First come named moves, each a turn or a mirror, each shown by rows before and after it. For each pair of rows after them, which moves, in which order, take the first row to the second? The first pair is done for you.
D:
[  1.9 -14.7  -8.2   4.9  19.4  15.3  -3.4 -25.4  -8.0] |-> [  9.8 -11.1  -2.3   1.0   1.3   3.5   0.6 -20.6 -30.9]
[-8.4 -4.7  9.5 -1.9  1.4  5.9  0.7 -8.1 -8.0] |-> [-8.6 -5.4  8.4 -2.2  3.2  5.7  0.3 -9.1 -5.6]
[  7.3  -4.5 -22.2  13.8  -7.0 -17.3 -24.9  18.5   6.2] |-> [  7.1  -3.6 -22.4  13.9  -6.3 -18.2 -24.1  18.2   6.6]
B:
[-15.8   0.5  18.5 -14.4  -0.4 -18.8   7.5  27.8 -11.9] |-> [-12.1   3.2  11.2  -8.5  -1.6 -24.1   0.2  33.5  -7.8]
[  3.7   7.0  -1.7  -4.8 -10.4  -3.9   3.1  11.6  -4.6] |-> [  1.2   5.6   2.5  -8.8 -10.2  -1.0   6.5   8.4  -6.8]
[ 14.9   4.5  12.0   1.6 -17.9  -6.7 -11.0 -16.2 -19.8] |-> [ 16.7   5.7   8.8   4.7 -17.5  -9.6 -14.8 -13.4 -17.9]
[-4.4 -4.6 -2.8  2.3 13.2 -5.3 -7.6 16.7 15.7] |-> [-11.8  -8.9  12.9  -9.5  13.2   4.6   7.8   4.2   8.2]
N:
[  5.2  -2.4   3.6   0.4  -6.7 -10.6   0.4  15.0  -7.9] |-> [  9.8  -1.4  -0.8   3.1 -10.5  -9.5  -0.8   9.0 -10.2]
[  6.2   4.9 -19.2  11.7  -4.2 -14.8 -21.8  11.2  11.6] |-> [-15.9  -1.9  14.4 -10.1   1.3 -17.7   2.2  24.7  -0.6]
[ -1.9   1.6   6.0 -14.1 -16.0  -3.1   9.9  -6.2 -12.8] |-> [  8.7   5.0 -18.9   3.7 -12.1  -3.2 -10.3  -8.0   4.1]
G:
[ -7.1 -11.3  13.8  -7.2  12.9  14.8  23.4 -14.5  -2.8] |-> [-11.7  -9.6   0.5   4.1  26.1   0.4   7.3  11.9  20.7]
[ -8.7  -1.8  -5.3  10.0  14.9 -25.2  -9.1   6.5  17.9] |-> [  9.3   4.4 -10.5  12.3  -9.0 -29.0 -11.5  -4.8  -4.2]
[  8.1  13.8  -2.0   2.0  -3.2 -13.6   0.6   8.0  -9.4] |-> [  4.8  10.8   6.0  -5.5  -4.3  -4.7  10.8  -4.1 -14.9]
[-18.2  -5.0  19.8 -16.0  11.3  15.8  12.9  -4.4   2.0] |-> [-16.2  -0.9   2.6  -1.9  19.4  -2.8  -6.4  22.6  19.5]
Then:
(two moves a pair)
[ -8.1  -7.1  10.0  -6.5   0.8 -13.8  -1.2  12.1  -7.5] |-> [ -2.6  -8.7  -6.7   3.2  11.6   6.0  -8.7 -11.4  11.1]  N, D
[  3.1  -1.8  -2.6   2.4   6.4   4.7  -4.4 -18.1   8.2] |-> [-3.8 -2.5 -0.5  1.1 13.8 -1.8 -4.7 -3.2 15.8]  N, B
[ -1.3  -4.3  16.4 -14.4  -1.7  -7.3  18.2   1.9 -10.3] |-> [ 0.5 -3.3 -8.2  2.8 14.8 -8.3 -3.2 11.6 21.3]  D, B
[ 13.3  14.3 -18.5  24.4  -8.0  -9.6 -32.8   9.9  -7.2] |-> [ 17.7  11.9  -9.5  16.0 -17.7  10.5 -18.9 -22.4 -24.1]  D, G
[  5.6   3.0  11.6  -9.2 -15.8   2.8  10.9 -11.7 -26.1] |-> [-13.9  -3.8  22.2 -16.3   5.3   8.2  18.7  -2.8  -7.4]  G, D
[ -3.6  -2.4   2.2  -1.6  -3.1  19.8   0.9 -19.7   0.4] |-> [-14.8  -5.5   8.1  -5.2   8.2  13.4   2.3  -2.4  11.0]  N, N
[ 13.3   4.5 -20.0  14.7 -10.6   1.2 -13.9  -9.0   2.8] |-> [  5.6   4.9 -10.6   9.4 -12.5 -17.8 -11.5  18.2  -2.7]  N, G
[  5.5   5.8  -2.7  -1.7  -8.7  -0.9 -17.1  -9.4  -9.3] |-> [  1.3   3.0  -3.5  -1.2   0.9   8.5 -16.5 -16.4   0.7]  D, G
[ 1.0 11.2 -6.5  5.1 13.4 10.2  3.0 -2.1 25.5] |-> [ -3.6  10.9  18.8 -10.6  -2.9   2.6  22.3   0.9  -5.6]  N, D
[-14.8   2.6   2.2  -2.1  18.9   8.1  18.6   4.7  14.6] |-> [  6.5   7.7 -18.5  10.0   7.2  14.5   5.6 -17.4   9.9]  N, N
[  4.2  -2.3 -18.8   4.0  -5.1  -3.9 -19.5   0.7   9.8] |-> [ -8.3  -4.5  -0.5  -6.6  -3.3 -14.7  -9.6  20.5   4.7]  D, N
[-4.4  3.5 12.8 -7.1 -4.3 -3.7 11.4  3.3 -7.8] |-> [ -5.6   4.5   5.4  -0.9  -0.1 -11.7   2.6  17.0   2.3]  G, G
[  2.5   0.7  14.7 -13.5  -3.9   2.7   0.5 -14.7  15.5] |-> [  7.5   4.3  15.9 -13.3 -15.3 -13.7  -2.6   0.7   4.0]  G, D
[ -1.8   3.4   8.6   4.2  -8.5 -11.3  -5.2  17.1  -3.7] |-> [-7.5 -1.3 19.5 -5.3 -6.2  1.4  7.7  2.1 -8.0]  D, N
[ 20.5  -1.1  -5.5   0.9 -12.4  14.1   3.4 -26.9 -17.6] |-> [  0.1  -3.5 -13.0   8.0  19.0  -8.6 -11.6  24.9  22.3]  B, N
[ -2.7   0.1  17.8  -7.1 -20.9 -13.2  22.7  -0.4 -23.2] |-> [-19.3  -3.4  12.2  -1.7   5.6 -19.9  13.2  26.6  11.6]  G, G
[ -7.5   0.8  -1.8  -4.1  12.2   5.6   4.7 -11.4  10.9] |-> [-11.3   0.2   7.7 -10.1  10.3   0.1  11.0  -3.1   4.1]  B, N
[ -8.0 -13.0   0.6 -21.4  10.0  13.7  11.3  -8.9  -6.9] |-> [ -6.2 -10.8 -17.7  -9.7  19.4  10.7  -4.4  -1.4  14.0]  N, N
[ 20.6  -1.1  -0.5  -5.8  -5.4   3.1  -1.4   0.2 -15.8] |-> [  1.4  -7.2   8.1 -10.8  17.5   9.0   3.8   9.8   6.4]  G, G
[-8.9 -8.9  4.7 -6.1 12.8  7.0 10.9 -2.1 12.5] |-> [  7.1   0.2  -0.4   0.2 -10.9 -16.5   2.0  13.6  -9.6]  B, D
[ -4.1   1.4  -0.3  -0.6  -6.0   8.0   7.8 -17.8  -9.1] |-> [ -8.8   1.8 -12.1   7.4   8.6  -0.5  -5.0   1.2  14.5]  G, B
[ -5.8  -5.6   3.0 -10.1  10.8  -3.8   5.1   8.3   2.3] |-> [  9.0  -1.1  -3.4  -6.6  -6.4  -1.8   2.5  -7.6 -13.2]  D, N
[-17.2  -6.3  24.4  -6.1  17.8   3.5  14.0  23.9   1.2] |-> [ 16.6   4.2 -22.5  23.5   8.2  10.3 -19.3  -1.7  12.2]  N, N
[ 2.2 -3.8 -8.6  8.4 10.3 -1.4 -3.0  5.8 12.3] |-> [  5.3  -6.0   4.5  -2.0  -1.8   8.1  11.1 -12.2  -7.5]  G, B
[  3.8  -2.6  -0.8   1.9   8.2  11.9   2.0 -14.8   6.3] |-> [ 11.1   0.8  -8.1   7.6   4.4   5.8  -5.5 -11.2   6.2]  B, G
[-11.0   9.8   8.8   2.8  -3.6 -17.5 -16.3  12.6 -24.7] |-> [ -7.3  11.3  -1.4  10.4  -1.1 -18.4 -25.6  12.6 -17.0]  N, N
[-5.5  7.5 10.3 -4.9  0.3  4.4 14.0  1.6 -4.1] |-> [ 2.3 10.0  5.7 -1.5 -6.3  5.3 11.7 -5.5 -9.7]  G, N
[ -6.3   2.8  15.7 -11.1  10.6  11.1   3.3   0.0   2.3] |-> [-6.7  3.9 13.0 -9.2 10.7  0.9 -2.3 13.9  3.8]  D, G
[-14.9  -2.7  -3.1   4.0  15.2   3.8  -3.4  -7.6  16.2] |-> [-18.7  -2.3  -0.3   3.5  15.6  -5.2  -3.2   5.2  15.5]  N, G
[  1.5   3.0  -0.4   0.2  -5.1  -5.1   0.0  -5.6 -12.2] |-> [-9.9 -0.9  3.2 -2.6  9.7 -1.2  2.4  1.8  3.0]  G, G
[ 21.5  -8.5   2.8   8.3 -12.4   2.5   2.0   4.4 -26.3] |-> [ 21.2 -10.7 -12.0  16.6   2.1  18.1  -6.8 -10.1  -3.0]  G, N
[-4.4  2.3 -9.6 -5.3 12.5 22.1  3.5 -2.1 -4.7] |-> [-6.2  2.8 -9.7 -4.7 15.8 19.7  2.7  3.5 -1.4]  G, B
[ -6.7  -3.6  14.5 -10.4  -5.9   4.8  13.6 -10.7 -24.8] |-> [  2.6  -3.1   1.3  -1.8  -5.5  14.4   6.1 -26.7 -18.2]  G, N
[ 18.3  -1.2 -14.0  13.2 -23.4  -7.7  -9.3  16.5  -1.3] |-> [ -5.6 -14.6  17.1 -10.0  -5.2  22.3  21.5  -7.5   2.6]  G, G
[  2.1  10.7 -11.6  15.7  20.6   0.0 -15.6   1.5  27.9] |-> [ 19.7  14.5  -1.7   8.6  -9.4  11.2  -1.6 -31.2 -11.3]  G, G
[ 15.4   0.1 -11.4  27.8  -9.0  19.2 -13.4  -5.4  14.2] |-> [ 14.9  -2.9  -1.7  20.1 -12.8  28.7  -2.6 -19.3   4.9]  G, B
[  4.9   3.1 -20.4  19.3  10.4  19.4 -11.2 -16.9  26.1] |-> [ -1.3  -0.3  19.5  -7.5 -12.1  19.8  22.3 -25.0 -18.5]  D, G
[ 2.5  3.2 -0.7  3.0  9.0  4.0 -5.7  3.4 13.2] |-> [ 3.6  1.9  9.5 -4.8  0.6 10.4  4.8 -9.2 -2.7]  G, B
[-11.6  -1.0   9.7   1.1  12.6  10.9   5.7  -4.5   6.4] |-> [-10.0   1.4  16.7  -3.7   2.3   1.7  10.3   2.2  -7.3]  G, N
[-10.1  -6.2  14.5  -7.1  -2.9  -8.1   9.9  10.5  -8.6] |-> [  2.4  -1.0   4.8   0.6 -14.3 -14.2   0.5   9.9 -16.1]  B, G
[-7.2 -2.9  1.9 -0.3  9.1  2.4  0.3 -5.7 11.2] |-> [-7.7 -3.0  1.5  0.3  9.5 -1.4 -0.8  0.4 12.2]  N, G
[  9.4   4.8  -0.4   5.3 -21.2   1.6   5.9  -0.9   1.6] |-> [  8.2   5.4  -6.3   9.4 -14.3  -0.4  -1.0   4.6  11.4]  G, B
[ 20.3  -0.3 -13.5   7.4 -12.3  -2.8  -7.2  -8.1 -11.1] |-> [  6.7  -8.2  -2.7  -1.9   3.5  18.1   4.9 -23.6   0.3]  D, B
[  5.5  -3.6 -11.6   3.9 -13.3  -6.8  -7.1   6.8  -0.6] |-> [  7.7  -3.3 -11.7   2.8 -13.2   2.5  -5.8  -7.3  -1.9]  D, G
[12.9 -3.6 -4.4  8.7 -2.7 -8.5 -7.4 -2.9 -4.2] |-> [ 12.0  -6.1  -3.7   6.1  -0.4   0.5  -4.5 -12.9  -3.0]  D, G
[  6.6   0.9  -3.9   4.4  -3.1 -10.8  -7.1  12.0   1.6] |-> [-3.5 -2.6 11.2 -7.1 -0.3 -7.2  6.6 10.9 -3.2]  D, N
[-7.0  0.8  2.6 -3.0  6.4 -9.4 -6.2 15.5  8.0] |-> [  4.1   2.2   5.2  -6.5  -8.8   3.9   1.0 -14.1 -11.3]  B, N
[ -1.8  -1.8   1.5   3.0   5.5 -19.0  -9.9  28.8  -6.2] |-> [-9.6 -9.9 -1.7  2.0 26.5  9.9 -7.2  3.9 17.5]  N, D
[ -0.7   1.0 -23.0  12.7  22.3  13.0 -11.1  -7.2  31.5] |-> [  6.5   4.1  13.6 -11.7 -21.8   0.9  19.0 -11.5 -34.1]  B, D
[  1.4   0.1 -12.1   3.3   6.7  12.8  -0.8 -10.5  19.5] |-> [ -2.6  -0.8  11.8 -12.7  -5.9   9.8  17.0 -10.6  -6.1]  D, G
